[[128 109 128 138 125 133 128 126 116 101]
 [128 141 128 105 140 132 128 120 123 114]
 [128 118 128 135 124 129 128 136 128 129]]
|
[[128 128 128]
 [118 141 109]
 [128 128 128]
 [135 105 138]
 [124 140 125]
 [129 132 133]
 [128 128 128]
 [136 120 126]
 [128 123 116]
 [129 114 101]]

[[128 141 134 137 133 135 138 138 127 116 137 124]
 [143 153 137 151 135 140 130 132 124 117 132 121]
 [131 133 134 127 123 127 117 125 131 129 122 113]
 [124 111 114 117 128 126 134 131 138 127 136 134]
 [118 135 117 140 145 121 146 126 129 138 140 137]
 [120 122 122 124 129 124 139 132 130 123 136 133]
 [122 114 109 118 133 113 143 130 129 129 139 135]]
|
[[122 120 118 124 131 143 128]
 [114 122 135 111 133 153 141]
 [109 122 117 114 134 137 134]
 [118 124 140 117 127 151 137]
 [133 129 145 128 123 135 133]
 [113 124 121 126 127 140 135]
 [143 139 146 134 117 130 138]
 [130 132 126 131 125 132 138]
 [129 130 129 138 131 124 127]
 [129 123 138 127 129 117 116]
 [139 136 140 136 122 132 137]
 [135 133 137 134 113 121 124]]

[[110 140 132 119 145 118 115 134 113 106 127 144 125 127]
 [137 128 110 121 124 118 140 116 129 128 134 118 112 118]
 [135 128 111 121 122 121 137 119 128 129 128 119 116 120]
 [114 149 136 104 145 108 111 138 130 120 147 143 136 108]
 [125 119 130 115 130 115 121 113 104 117 124 110 100 114]]
|
[[125 114 135 137 110]
 [119 149 128 128 140]
 [130 136 111 110 132]
 [115 104 121 121 119]
 [130 145 122 124 145]
 [115 108 121 118 118]
 [121 111 137 140 115]
 [113 138 119 116 134]
 [104 130 128 129 113]
 [117 120 129 128 106]
 [124 147 128 134 127]
 [110 143 119 118 144]
 [100 136 116 112 125]
 [114 108 120 118 127]]

[[131 134 151 135 132]
 [131 132 138 129 135]
 [131 138 149 138 130]
 [132 139 150 133 131]
 [133 144 155 141 130]
 [130 132 134 131 130]
 [132 139 152 137 131]
 [134 144 157 133 133]]
|
[[134 132 130 133 132 131 131 131]
 [144 139 132 144 139 138 132 134]
 [157 152 134 155 150 149 138 151]
 [133 137 131 141 133 138 129 135]
 [133 131 130 130 131 130 135 132]]

[[126 133 134 129]
 [123 127 132 125]
 [119 103 110 124]
 [140 149 138 132]
 [118 104 112 123]]
|
[[118 140 119 123 126]
 [104 149 103 127 133]
 [112 138 110 132 134]
 [123 132 124 125 129]]

[[129 123 146 151 138 128]
 [122 140 112 113 144 139]
 [121 132 137 132 133 117]
 [127 133 131 145 130 113]
 [125 142 125 106 116 128]]
|
[[125 127 121 122 129]
 [142 133 132 140 123]
 [125 131 137 112 146]
 [106 145 132 113 151]
 [116 130 133 144 138]
 [128 113 117 139 128]]

[[118 118 133 106 133 137 114 125 120 127]
 [130 112 134 130 146 141 126 136 114 121]
 [136 116 130 143 145 138 134 137 118 122]
 [140 124 125 152 139 132 140 135 124 126]
 [137 141 117 146 118 120 141 125 135 135]
 [115 126 129 104 124 131 114 119 129 132]
 [140 133 120 153 129 126 143 130 130 131]]
|
[[140 115 137 140 136 130 118]
 [133 126 141 124 116 112 118]
 [120 129 117 125 130 134 133]
 [153 104 146 152 143 130 106]
 [129 124 118 139 145 146 133]
 [126 131 120 132 138 141 137]
 [143 114 141 140 134 126 114]
 [130 119 125 135 137 136 125]
 [130 129 135 124 118 114 120]
 [131 132 135 126 122 121 127]]
